Families of rows that turns and mirrors carry onto each other, the same ones carrying the whole set onto itself: the rest of each named row's family, in list order
5 families of 8 rows
Q_173: [  8.3   4.4 -25.6 -23.4   1.6   5.9  -9.2   8.6]
Q_24: [ 24.8  -7.8 -18.0 -14.2  31.8 -12.5 -17.1  -1.8]
Q_49: [ 24.4   5.8 -27.2 -19.0   6.9 -13.5 -21.8   0.4]
Q_852: [ 25.0   8.3 -26.8  -7.1  10.0 -16.5 -17.5   2.1]
Q_928: [-21.6 -17.6  12.4  -8.2  12.9 -23.2 -29.6   1.1]
Q_936: [ 26.4  10.8  31.9  -4.9   5.4 -21.7 -27.2 -12.7]
Q_60: [ -6.7   2.9  21.7   3.8  -0.5 -17.8 -10.6 -24.0]
Q_902: [-14.2 -22.3   7.5  -3.5   4.6  -7.3 -39.6  -5.9]
Q_93: [ 22.8  13.3   8.2 -32.1   2.5   1.0 -20.3  27.8]
Q_715: [-18.2 -20.0  17.4  -7.6  10.6 -12.0 -34.9  -5.9]
Q_667: [ 19.2  13.7  -7.2 -23.5   1.7  14.2  -4.8  13.4]
Q_482: [  9.2  10.2 -17.3 -29.5  14.2   7.9 -13.9  15.2]
Q_56: [ 14.2  -0.3  31.0   6.3  15.7  -9.9 -12.7 -22.0]
Q_867: [ 24.9   0.9 -21.4 -23.5   4.3 -17.1 -10.4  -8.6]
Q_564: [ 23.8 -10.5 -17.4 -17.9  28.3  -8.4 -16.0  -6.8]
Q_235: [  6.0  10.9 -22.8 -22.7   7.3  -4.3  -6.2  15.5]
Q_62: [ 16.7  10.9   7.1 -20.4   2.7   3.0 -27.2  34.4]
Q_826: [-20.7  -0.6  27.5  -4.1  -4.3 -12.2 -21.1  -8.7]
Q_709: [ 20.2  16.2 -14.7 -25.7  16.3   7.3  -5.8   9.5]
Q_933: [ 23.9  13.7   6.3 -28.6   0.2   6.6 -24.8  26.0]
Q_948: [ 15.3  18.4  -6.2 -22.3   6.8   3.7  -1.3  21.7]
Q_178: [-12.0   8.6  32.8   0.9   0.9 -11.1 -29.1 -13.8]
Q_353: [ -2.8  -7.3   9.8 -12.0   1.2 -24.9 -52.2  -2.9]
Q_208: [ 19.8  -1.6  30.2   9.5   8.0  -2.4 -14.3 -16.8]
Q_498: [ -5.4   6.9  18.0  16.4   1.4 -13.1 -17.4 -18.7]
Q_450: [ 15.1   3.3  33.2   4.5  15.1 -17.5  -5.5  -9.8]
Q_108: [-11.6   6.3  19.9   3.9   3.7 -18.1 -28.0 -22.8]
Q_582: [-19.6 -16.8  16.6  -3.2  14.7 -14.1 -36.3  -1.6]
Q_138: [ 19.6  15.9 -14.3 -25.2  15.7   7.6  -6.2  10.6]
Q_40: [ -3.5  -8.5  12.0 -15.6   1.8 -28.0 -49.2  -3.3]
Q_719: [ 18.6  -6.3  12.8 -28.5  23.4  10.2 -24.2  22.3]
Q_506: [ 13.6   1.7  31.0   9.3  18.8 -12.2 -13.7 -17.6]
Q_123: [ 27.2  11.1  29.6  -0.3   4.8 -20.4 -30.7 -12.7]
Q_873: [-12.7   8.8  32.5   0.4   1.0 -11.5 -29.6 -14.7]
Q_419: [-11.9   5.7  19.6   3.5   3.4 -18.9 -28.4 -22.3]
Q_925: [ 16.6   4.0  12.2 -36.9  -3.0   4.3 -19.8  23.4]
Q_372: [-18.6   1.3  24.3   6.5  -3.3  -7.8 -28.0  -3.7]
Q_28: [ 21.7   5.0 -26.1 -23.2   8.6 -19.4 -17.4  -0.6]
Q_481: [  8.1   9.8 -18.7 -30.3  13.9   8.0 -14.1  16.6]
Q_593: [ 17.4  -3.3  12.9 -25.7  24.5   6.7 -23.0  26.0]

Which other rows belong to the same family as Q_62? Q_852, Q_928, Q_902, Q_867, Q_208, Q_450, Q_925
Which other rows belong to the same family as Q_506? Q_49, Q_93, Q_715, Q_56, Q_933, Q_582, Q_28
Which other rows belong to the same family as Q_419? Q_482, Q_709, Q_178, Q_108, Q_138, Q_873, Q_481

Families of rows that turns and mirrors carry onto each other, the same ones carrying the whole set onto itself: the rest of each named row's family, in list order
4 families of 4 rows
Q_6: [ -5.0   9.4   4.6   8.3   2.3  -2.6 -12.9  -5.6  -3.2   1.5  -8.5   0.9
 -14.0  -4.1 -34.3  24.6  -7.5  14.6 -22.7 -23.7 -19.1]
Q_460: [ -9.1  11.2  -3.8 -27.9  26.1  11.2   9.7   3.0 -12.7   4.1 -18.0  26.3
 -28.4   9.5 -15.7  23.2 -12.7  17.1   9.3 -16.8   2.7]
Q_762: [ -0.2   5.5   0.8  29.3   0.1   7.6 -16.8   3.2  -0.4  17.9 -10.4  26.5
   4.4 -19.1   5.8  -3.6  17.5  -0.6 -20.4  -7.8 -12.5]
Q_706: [ 32.4   4.3 -13.8   9.3   1.8  17.4  -5.1  22.7  -9.2 -20.5 -11.0  16.8
  18.1 -31.6  20.1 -23.2 -20.0 -26.0 -12.3 -22.8  -9.3]
Q_647: [-20.7  15.5  11.3  15.9  20.2   4.4   5.9  12.5  -9.8  -8.3 -15.9  32.8
  19.5   2.6  -6.7  -3.5 -12.9 -11.3  -8.3 -29.0  10.9]
Q_841: [  1.6  19.0  10.6 -30.1  -0.6  -2.4  -9.6 -15.2 -27.9 -11.7 -19.4   3.8
 -29.6   3.1 -15.4  25.2 -18.4  12.5   1.0 -11.0  -9.4]
Q_558: [-19.8  17.1  -6.3   4.5  30.6   3.2   9.6   1.1  -3.3   0.7 -14.2  28.1
  23.6 -13.5   9.0   5.4   3.1  -0.5 -18.1 -10.5  12.9]
Q_984: [-26.9  15.8  12.9   5.8  22.3  -4.9 -11.7 -15.7 -12.0  -4.7 -12.3  23.1
  11.5  -6.0   4.5  -4.0   8.6   1.8  -7.8 -16.8 -18.3]
Q_505: [ 47.5   4.8  -4.5 -12.3 -10.6  -6.4  11.9   2.4 -10.5  -4.5 -22.6  -3.3
 -25.4  -1.6 -25.5   4.9  -9.5  20.4   0.4 -29.7 -13.3]
Q_14: [ 49.9  11.0 -15.6 -30.8   7.7  20.2  15.9   9.5 -13.3  -7.1 -19.5 -13.5
 -21.6 -13.8   0.1   9.6 -23.7 -19.1   2.2 -11.8  -9.3]
Q_273: [ 44.1   1.5 -31.5 -34.4   9.6  25.6  -5.6  12.4 -12.8  -5.6 -11.6  10.8
 -29.4 -25.3   8.6   6.9 -18.8   3.3   7.2 -10.3 -17.5]
Q_850: [ 18.6  -5.3   2.5   3.6   1.2  18.8   8.2  15.6  -3.8 -13.2 -18.0  21.0
  16.4 -31.6  14.1 -35.5  18.4  -7.7  -0.7  -9.7 -18.1]
Q_167: [ 38.5  15.1 -16.7   4.9  10.3  16.4  18.0  14.7  -4.2 -12.0 -14.2  17.1
  20.5 -23.7  10.3 -24.5   2.3 -23.7  -4.2  -6.4  11.8]
Q_797: [ 51.1   4.1  -8.6   7.3 -12.9   3.5   6.0  13.9  -5.4  13.9 -24.7  24.6
  -7.6 -17.6  14.0 -20.3  15.1   6.1   1.5 -15.1  -7.1]
Q_859: [ 45.8  -0.4  -1.8 -27.9 -22.2  19.6  13.0  13.9 -18.2 -21.3 -24.3   4.8
 -28.0 -25.7  -2.7  -6.6 -10.5   2.5   5.5  -3.2  -8.1]
Q_405: [ -8.0  13.4  -6.3 -25.7  28.9   5.1   8.8  -4.7 -11.2   3.4 -18.6   0.4
 -19.9  -3.0  -0.4  40.1 -19.3   4.5 -10.9 -17.6  -4.3]

Which other rows belong to the same family as Q_762? Q_6, Q_505, Q_797
Which other rows belong to the same family as Q_647? Q_460, Q_706, Q_273
Which other rows belong to the same family as Q_14? Q_558, Q_167, Q_405

